In the rows, zero is written as 128.
One turn sends every row of this set to another row. A few are shown first. Where does it send the rows asked after them?
vuken: [137 121 155 172 116 138 122 104 124 143 114 160]
losel: [118 168 158 126 134 156 132 138  99 124 130 119]
Bigum: [119  95 131 144 170 109 111 133 118 131 163 129]
nasom: [145 110 110 166 115 158  97 143 119 103 108 148]
Par: [137 122 110 141 138 108 171 144  99 119 156 135]
zotu: [166  96 122 156 119 145  96 168 131 122 122 128]
Tuz: [121  78  95 136 116 138 122 154  95 131 148 120]
vuzez: [129 133  80 118 141 141 154 133 103 152 145 130]
zaga: [157 101 139  96 119 162 120 122 144 125 134 140]
Lati: [141  86 160 100 128 107 115 143 130 136 144 124]
mori: [114 133 114 132 152 113 143 126 139 119 119 174]
sezi: [155 141  95 159 146 152 105  94 121 147 125 127]
Dobu: [144 120 123 144 134 115 175 101 116 101 145 131]
Difu: [132 141 125 171 121 110 138 115 117 132 104 160]
Minu: [136 147 116 173 129  99 121 118 139 125 158 107]
fasof: [129  99  90 135 141 155 116 129 163 129 145 143]
puze: [ 83 133 142 116 107 126 138 132 122 108 139 104]
Deg: [116 138 145 138 141 143 148  91 150 132 114 133]
Zul: [124 116 161 154 136 165  98 142 152 124 120 123]
furud: [109 123 127  97 147 150 119 149 112 100 107 114]
fili: [162 131 154 125 116  93 120 119 117 113 137 101]
pil: [129 128  94 157 109 147  94 151 103 122 157 100]
Tidun: [140  80  98 125 132 111 132 138 100 135 132  94]
Gumo: [129 102 125 131 137 138 110 158 129 143 139  73]
Dedud: [132 134 115 117 154 125 158 115 126 124 138  80]
migi: [165 136 131 115 100 142 116  87 120 131 117 114]
relal: [113 149 125 115 105 148 119 156 142 139 100 118]
bon: [105 123 134 170 131 118  81 134 116 108 121 145]

Dobu turns into Tidun
Bigum turns into fasof
Now these:
vuzez turns into pil
furud turns into relal
Par turns into Tuz
Zul turns into Deg
Lati turns into zaga

One turn sends every row of this set to another row. A few are shown first. Where does it send the rows asked after them?
pilo: [173 101 128 163 144 117 137 159 122 114 173 108 158]
Pem: [173 113 122 137 118  97 131 157 125 103 184 114 166]
rosiz: [106 130  90 166 126  84 113 139 168 120 148 154 152]
leto: [138 117 166 124 124  92 144 155 145 116 175 119 177]
bimel: [ 90 156 121 149 126 109 130 143 179 134 122 140 156]
fam: [163 113 111 174 138 104 131 133 106 119 175 113 179]
bebom: [136  99 155 136 152 109 160 147 142 125 170 105 178]
zet: [107 119  88 163 136  79 131 130 179 118 145 144 158]
sena: [132 108 147 133 147  89 153 119 141 138 176 125 191]
fuvin: [ 96 152 117 155 137 107 138 141 180 142 115 143 163]
Zikob: [136 143  54 164 130 113 130 135 156 127 132 132 155]
vazom: [ 80 148 118 154 126 105 127 132 167 122 120 141 168]
Pevis: [158 108 160 114 131 135 164 129 135 114 119 125 164]
gudi: [189 104 131 139 125 135 142 143 120 106 130 128 146]
dup: [185 128 127 133 126 136 108 135 111 119 142 112 150]
fosiv: [111 132  82 162 138  87 132 143 177 138 151 145 157]
rabet: [154 132 163 101 130 136 130 123 134 133 127 115 166]
lodub: [112 156  88 138 119 130 129 116 155 118 101 135 167]
suz: [155 136 169 118 137 124 144 113 146 145 123 137 174]
timu: [131  89 163 135 137 107 165 143 135 110 153 119 173]
duf: [164  86 134 160 133 106 143 153 120 100 164 123 155]
Voli: [187 142 136 158 128 138 122 130 111 126 123 127 162]
Mulus: [135 130  59 169 126 108 125 125 156 108 126 132 155]
povub: [132 145  54 152 117 115 127 133 156 121 138 129 152]
bopez: [122 109 163 117 140 100 137 133 137 128 170 106 178]
Birof: [112 166  91 149 117 135 132 135 156 122 102 125 159]
kef: [155 104 127 150 135 102 115 147 114 115 183 104 162]
Muz: [187 137 128 125 110 135 133 148 115 105 140 110 165]
toze: [151 141 169 109 116 129 147 146 137 116 130 115 176]
fum: [110 135  85 153 127  86 127 143 179 130 157 144 148]
ruro: [160 119 162 111 144 137 161 134 147 132 131 115 169]
mokiv: [120 162  87 154 128 134 136 133 157 133  98 131 162]
tofan: [137 140  61 149 117 109 114 123 156 116 128 147 148]
Feb: [124 150  93 158 123 132 129 123 159 114  87 134 158]
mugab: [ 96 139 123 150 134 104 135 127 184 126 106 145 163]
Dop: [196 121 135 137 137 145 137 147 128 123 133 116 150]

fosiv turns into Zikob
suz turns into sena
Now these:
ruro turns into bebom
gudi turns into Pevis
lodub turns into vazom
rabet turns into bopez
Feb turns into mugab
bimel turns into fum
Pem turns into Muz

One turn sends every row of this set to another row. A few are shown first. Where does it send the rows asked after them?
nilu: [164 115 143 117 149 160 154  92 157 135 110 101 114 134 135 148 109 141
 128 139 131 144 132]
dakul: [142 128  74 130 109 135 130 160  84 136 135 136 149 118 111 170 146 120
 115 145 106 109 101]
kono: [141  88 140 111 131 153 153  83 147 122 133  72 128 126 166 130 121 108
 113 131 105 122 146]
temub: [166 131 154 138 135 115 118 112 133 159  86 123 137  98 118 139 140 152
 147 135 159 140 134]
sodu: [133 127 145 100  81 112 104  84 121 138 118  96 129  93 148 110 158 125
  93 142 107 138 148]
Tad: [153 131 183 132 126 101 112 116 125 162 106 102 170 102 158 130 143 121
 146 141 134 141 155]
tor: [147 126  87 128 110 141 135 166  79 150 124 134 145 120 125 156 147 110
 122 142  92 105  90]
gaz: [140 118  80 126 127 160 143 164  94 116 132 123 134 144 118 164 131 110
 121 132  93 111 106]
Gov: [137 125  79 131 109 139 120 168  79 126 120 133 138 122 108 155 150 118
 121 129 103 108 107]
tol: [134 108 139 118 128 149 159  97 150 147 142  82 122 116 163 132 108 121
 108 129 105 125 181]
nar: [150 124 118 106 101 135 120  81 138 133 102 112  98  98 113 125 146 154
  97 136 128 137 127]
Runep: [147 124  97 142 136 143 135 179  88 130 120 131 154 136 117 168 135 112
 144 130 111 111 109]
leb: [126 131 139 104  95 117  85 101 110 141 144 111 132  86 135  96 161 131
 101 138 124 127 155]
Midum: [142 123 163 145 135 111 133 128 133 175 119 101 157  90 153 133 127 128
 145 125 138 126 185]
Vareb: [153 105 173 145 144 109 126 120 128 155 104  95 170 101 157 134 141 115
 158 126 145 122 152]
mubuf: [150 128  88 140 130 139 140 168  89 142 135 133 162 127 118 179 134 115
 133 146 113 110 104]
bidu: [105 127 127 116 100 125  84 100 119 138 105 121 146  98 140 102 156 138
  84 124 121 128 143]
vov: [127 127 168 145 156 129 106 128 131 157  99 119 185 121 158 127 128 129
 138 122 144 135 150]
buve: [112 120 124 117  88 114  99  96 119 139 130 111 118  91 141 111 158 143
  83 139 141 123 148]
meb: [156 124  91 132 127 166 156 155  90 129 132 109 140 140 122 159 120 102
 133 156 102 102 103]
mil: [148 123  86 124 117 154 148 163  87 144 132 127 141 131 132 161 136 105
 121 144  85 105  90]
dubo: [159 135 100 146 122 139 134 167  76 145 117 124 154 120 112 155 137 108
 148 152 121  98 104]
loz: [133 113 149  98 137 162 134  94 139 128 167  88 128 134 162 118 115 115
 109 143 107 132 155]
bipe: [152 125  97 133 125 145 143 172  83 152 126 132 152 126 131 164 138 106
 133 143  93 106  92]
dedim: [146 113 164 106 130 147 147  89 148 135 133  79 139 134 173 135 116 111
 117 146 101 142 153]
nuref: [147 130 180 133 151 122 109 129 122 160 138 110 169 110 153 123 132 121
 156 138 145 132 161]
lon: [133 104 131 115  86 105 103  90 117 136 110  96 131  77 138 108 169 124
 102 126 121 116 144]
tomur: [124 121 128 118  87 110 116 101 124 157 124 101 123  75 139 111 149 135
  96 124 117 121 180]
zapog: [116 110 138 111 143 170 133  92 149 124 126  98 144 146 166 123 110 123
  94 128 105 134 143]
dekit: [146 122  77 129 123 153 147 156  96 132 145 127 146 134 120 176 131 112
 116 147 100 111 101]
nid: [148 131  77 126  99 147 131 150  76 130 125 119 130 118 108 144 144 110
 117 154 103  97 101]
kos: [125 103 140 118 140 159 151  94 151 131 150  87 121 140 171 137 111 127
 103 143 130 131 150]
zofa: [136 122 168 151 144 112 116 129 126 164 120 112 161 107 157 137 136 136
 144 137 171 128 156]

zofa turns into buve
temub turns into nar
Now these:
mubuf turns into dakul
leb turns into loz
dedim turns into Tad
bidu turns into zapog
tol turns into Midum
lon turns into kono
bipe turns into tor
nid turns into meb
Gov turns into gaz

One turn sends every row of this set to another row. A few are shown first. Where does it send the rows asked after them?
tef: [125 141 124 170 159 147 106 130  90 143 110 157 131  84 104]
sek: [111 131 124 121 105 145 132 122  95 118 121 148 118 104 146]
lebif: [104 129 170 141 130 137 125 159 133  92 149  92 111  90 147]
mut: [104 124 131 151 107 144 140 134  88 118 110 165 114  89 144]
bup: [113 110 187 154 155 103  90 107 104 112 107 113 143 126 119]
Dasud: [ 86 126 161 155 141 115  76 120 110 147 110 106 171 122 124]
vol: [120 118 196 158 159 112 108 135  91 119  97 138 140 136 128]
megu: [143 132 120 174 122 142 114 177 127 145 104 121 171 101 125]
kages: [115 147 133 194 125 136 105 105 152 144 138 114 126  98 156]
gubap: [112 136 126 163 152 166 132 134 110 141 128 123 165  65 102]
ran: [119  92 154 161 132 144 158 134 108 162  89 115  99 105 153]
Zonu: [131 162 160 149 114 128 105 143 133 140  83 119 164  77 110]
Zut: [110  83 168 200 134 126 115 137 104 142 137 126 157 116 102]
gosa: [121 107 157 162 173 111 152 130 125 128 111 100 116 106 175]
kerik: [ 97  85 157 121 130 134 114 151 142 130 131 115 102 110 139]
dogup: [ 97 120 144 136 101 151  95 115 111 128 111  86 137 116 165]
nesu: [100 134 201 150 136 145 128 129 113 129 103  95 140  91  88]
Zoko: [138 156 157 184 134 129 118 126 155 132 128 148 121 101 170]
roz: [145 115 188 182 139 164 135 159 106 138 133 137 155  87 110]
pimu: [122 123 167 176 162 139 132 177 103 158  88 136 137 128 133]
guma: [170 109 147 172 146 128  84 144  94 137 119 136 121 102 118]
kesu: [104 154 182 143 138 140 129 123 126 110  91 104 167  88 105]
Naku: [102 125 144 166 132 130 120 107  97 132 144  82 149  81 174]
Mapu: [ 91 141 165 186 113 132 123 132 167 136 146 112 121  97 139]
tage: [136 108 128 185 144 137 128 181 110 153 120 135 164 108 138]
kova: [ 94 132 189 191 146 129 139 114 141 151 140 124 116 106 157]
Dosok: [119 109 186 155 140 139  89 163 114 149 129 102 111 104  93]
taga: [121 152 179 194 134 145 122 120 122 125 142 139  93 104 153]
Kur: [ 85 123 131 156 152 146 120 128 124 150 127 114 178  84 101]
biroz: [128 131 150 155 115  95 146 149 134 121 126 130 148  64 163]
nuzuk: [161  97 170 177 128 116  93 162 105 132 122 112 118 114 117]
mebav: [135 119 148 103 107 125 126 113 134 149 112 114 130  88 153]
rolo: [139 130 146 162 152 147  92 109 140  99 112 115 153  99  96]
vuk: [106  92 153 113 119 134 140 147 121 143 139 130 101 107 133]
fisaz: [136 140 159 172 164 168 122 128 111 116 106 137 180 110 136]
Dal: [ 97 109 137 131  97 138 123 121 105 142 115  91 124 132 154]
tam: [130 113 151 135 120 147 164 126  96 161  98 119 113 108 161]
vuke: [122 124 124 184 124 123 136 127  94 102 126 116  94  84 139]
Fatif: [129 103 169 183 125 113 110 134 149 124  94  99 162 120 103]
dalop: [133 127 155 119 111 132 119 113 126 145 108 135 146  61 163]

tef turns into Dosok
mebav turns into tam
dalop turns into ran
Now these:
megu turns into vol
Mapu turns into Zoko
Zut turns into rolo
tage turns into bup
biroz turns into gosa

One turn sends every row of this set to another row. A few are shown first. Where does it send the rows asked after them?
gupe: [ 92 164  97 143 114 109 170 146 139 138 140 111  87 129 130 109 146 107
 146 123 119 113 109 130 152 113 138 135 159 142 145 148 152 114 114 156
 124 130 142 158 104]
seded: [ 96  85  97 158 143 100 158 129  88 132 125 165 115  83 133 132 127 144
 106 150 117 158 104 129 128 128 124 162 112  94 115 117 119 109 138 106
 106  72  92 105 120]
Sep: [152 110 135 134 108 147 131  97 136 146 100 146 143 105 162 118 152 141
 139 108 109 110 116 104 106 122 158 132  91  91 116  98 174 129 144 112
 161 133 118 153 146]
foru: [156 117 127 146 119 118 121 101 150 152  94 145 134 118 158  95 159 142
 141  88  98 104 110 121 113 120 141 147 107 106 122 106 190 117 139 112
 139 134 108 161 152]
Rika: [107  93  99 150 144  92 142 128  91 112 128 156 116 104 128 134 127 151
 101 156 131 146 138 149 125 139 110 166 121 105 112 119 123 117 131 111
 144  72  70 105 101]
bal: [105 120 105 146 128 114 134 185 148 128 140 101  83 116 163 110 123 136
  98 129 139 113 116  99 165  94 109 150 130 148 151 127 115 108 130 138
 134 147 110 141 127]
Kuril: [145 106 136 123 133 151 135  97 139 149  98 131 126 105 155 105 166 161
 114 103  90 103 118 126 108 134 141 140 116  83 111 101 175  99 148 109
 143 114 122 152 158]
tuveg: [155  97 140 138 122 122 142  92 154 139 116 153 125 114 169 118 149 129
 122 111 109  89 106 109 105 109 158 124 109  82 131  93 180 111 155 122
 135 113 110 142 144]
Besi: [ 98  82  99 151 154  78 150 151  93 137 115 147 102  97 142 137 132 143
 102 152 135 152 108 122 145 140 133 172 104 100 106 137 126 109 124 112
 122  81  75 130 109]
sogap: [151 111 113 125 126 148 119 124 144 119 111 139 130 132 115 112 106 110
 181 148 118 141 107 111 126 187 116 111 122 124 162 116  98 106  84 140
 130  93 114 129 104]
beno: [129 150 108 141 124  88 142 141 153 147 163 137  98 132 144 116 161 112
 116 106 142  85 117 114 176 133  90 126 129 129 135 152 150 104 138  88
 136 139 116 139 116]
Dumul: [148 118 144 119 108 159 105 124 134 125 115 133 133 108 110 115  91 141
 169 150 115 148 123 120 148 174 126 117 133 132 152 132  96 107  84 136
 139 113 127 138 104]
bop: [150 124 114 131 110 129 134 130 144 147 110 120 138 128 111 104 102 129
 172 132 140 153 106 108 144 179 124 114 135 133 161 121  93  99  76 150
 128  98 134 135 119]
zili: [162 132 128  94 119 154 130 132 133 126 111 118 145 118 119  98 114 146
 170 142 116 140 121 124 138 187 138 100 129 122 160 131  98 111  94 130
 127  94 120 135 123]
Davib: [ 86 166 117 147 114 134 159 153 143 137 134 107  86 123 128 120 150 104
 143 119 108 123 107 138 154 123 140 132 147 149 133 153 149 112 116 165
 124 126 144 139 106]
gober: [148 123 151 147 115 141 131  93 140 127 112 156 144 109 160 115 158 144
 114  93  97 106 124 125 100 130 151 151 112  88 120 107 176  95 146 135
 144 121 130 151 137]
Paf: [115  96  92 122 143  93 150 146  99 134 108 140 101  98 141 142 123 147
  95 157 109 145 124 144 118 149 124 150 126  94 106 124 110 109 128 115
 117  58  76 109 105]
vazab: [102  96  86 140 145  97 149 149  81 109 122 146 102  88 126 137 113 133
 121 165 146 139  99 136 125 136 129 149 115  99 114 122 125 123 131 109
 126  84  79  94 133]
fifur: [106 123 104 150 127 112 121 183 146 123 139 105  86  98 158 117 127 141
  97 150 135 103 127 115 166  94 105 148 126 151 164 120 112 114 130 121
 145 130 118 144 133]
Dis: [131 142  98 139 114  92 150 133 149 148 176 147 109 136 150 109 169 120
 118 109 126  77 128 120 172 137  92 122 125 120 131 152 148  99 145 113
 148 135 117 134 107]
livuz: [148 102 124 114 113 164 131 122 147 133 110 148 116 122 103  99 106 106
 178 138 119 149 118 102 141 167 133  98 131 114 152 141 103 104  88 134
 127 116 136 125 131]

tuveg turns into livuz
Besi turns into foru
Now these:
beno turns into gupe
seded turns into Sep
Dis turns into Davib
Kuril turns into zili
Rika turns into gober

One turn sends every row of this set to another row. A few are shown first. Where does it send the rows asked after them?
gol: [134 138 111 112  91 174 103 114 107 127 147 164 113 126]
dava: [139 124  93 163 133 128 141  93 130 121  85 113 113 136]
gozak: [127 139 149 104 143 123 131  84 149 136 132 147 108 106]
mot: [141 130 140 110  95 160 119 121 186 102 101 130 105 114]
tere: [138 116  85  95 121 141 114 120 107 131 133 150  91 151]
Biru: [137 148 135 125 128 122 131 110 102 176 121 146  99 129]
lis: [166 147 108 157 120 124 139 134 121 128 112 135 100 157]
Kevof: [113 164 121 140 102 128 122  86 117 160 118 132  94 132]
ruvos: [107 137 104  67 116 143 147  98 155 104 103 136 105 106]
pedi: [144 145 129 106  61 143 109 128 172 120 123 129 116  98]
muvak: [155 132 125 165 139 120 138 125 132 122  91 120 107 145]
nezur: [141 168 129 133 137 119 168 112 140  97  91 144 126 112]
Denur: [137 102  87 127  65 148 106 129 145 126  95 141 108 129]
nolu: [148 144 103 125 136 121 140 110 100 156 139 152  99 150]
lumam: [115 145 124  99 114 122 133 102 167 138 123 118 112  70]
sibur: [177 131 140 147 103 152 156 125 159 139  99 155 129  97]
fuzi: [124 152 111 136 142 125 160  94 124 126 150 150 139 131]
vumu: [145 128  93 114 135 113 177  96 140 127 116 133 148  90]
subi: [129 154 137 112 139 116 134  95 113 151 136 135 100 128]
saz: [133 151 106 119 136 116 183 102 125 133 128 132 148 101]
resom: [114  96 102 101 120 134 109  88 140 139 144 142 109 131]
guro: [139 137 108 101 124 138 187 100 122 145 103 162 133  89]
vobeb: [172 113  96 123 100 149 120 146 121  93  80 137 117 125]
mava: [155 155 117 156 137 116 160 119 123 115  87 122 116 134]
Rigon: [140 110 114  78 103 152  94 121 113 134 131 148  98 119]
Tiga: [161 102  83 136 120 167 123 120 119  90 115 148 135 128]
denez: [149 158 103 165  85 135 157 135 127 118  98 148 132 131]
dezo: [150 116  93 118 117 151 113 147 125  80  92 134 115 147]
batu: [128 126 102  82 108 153 110 129  92 129 125 158 105 128]
viba: [172 142 112 151  88 139 163 146 144 118 100 140 146 100]
digu: [158 127  99 120  88 144 143 140 132  96  62 157 119  96]
Mebu: [161 133 106 121 105 145 151 142 154 111 107 143 146  64]
rima: [133 144 104 118 136 117 166 111 160 115 106 127 137  69]
Vid: [178 138 117 135  92 143 156 134 148 118 124 151 156  87]
nado: [158 119  87 128 106 142 110 137 127 106 105 132  88 160]
Keve: [107 122 113  75 114 126 125  93 153 131 139 119 116 108]
zom: [145  99 127  85  93 147 101 112 141 136 110 161 102  90]
dil: [146 111 117 107  64 149 105 138 169 119 114 126 113 103]
fepur: [139 136 126 102  84 148 115 129 165 132 122 142 119  64]
gili: [110 135 105  82 104 115 135  88 161 127 114 109 111  98]

vumu turns into muvak
dil turns into Rigon
Now these:
Denur turns into zom
gol turns into ruvos
fepur turns into tere

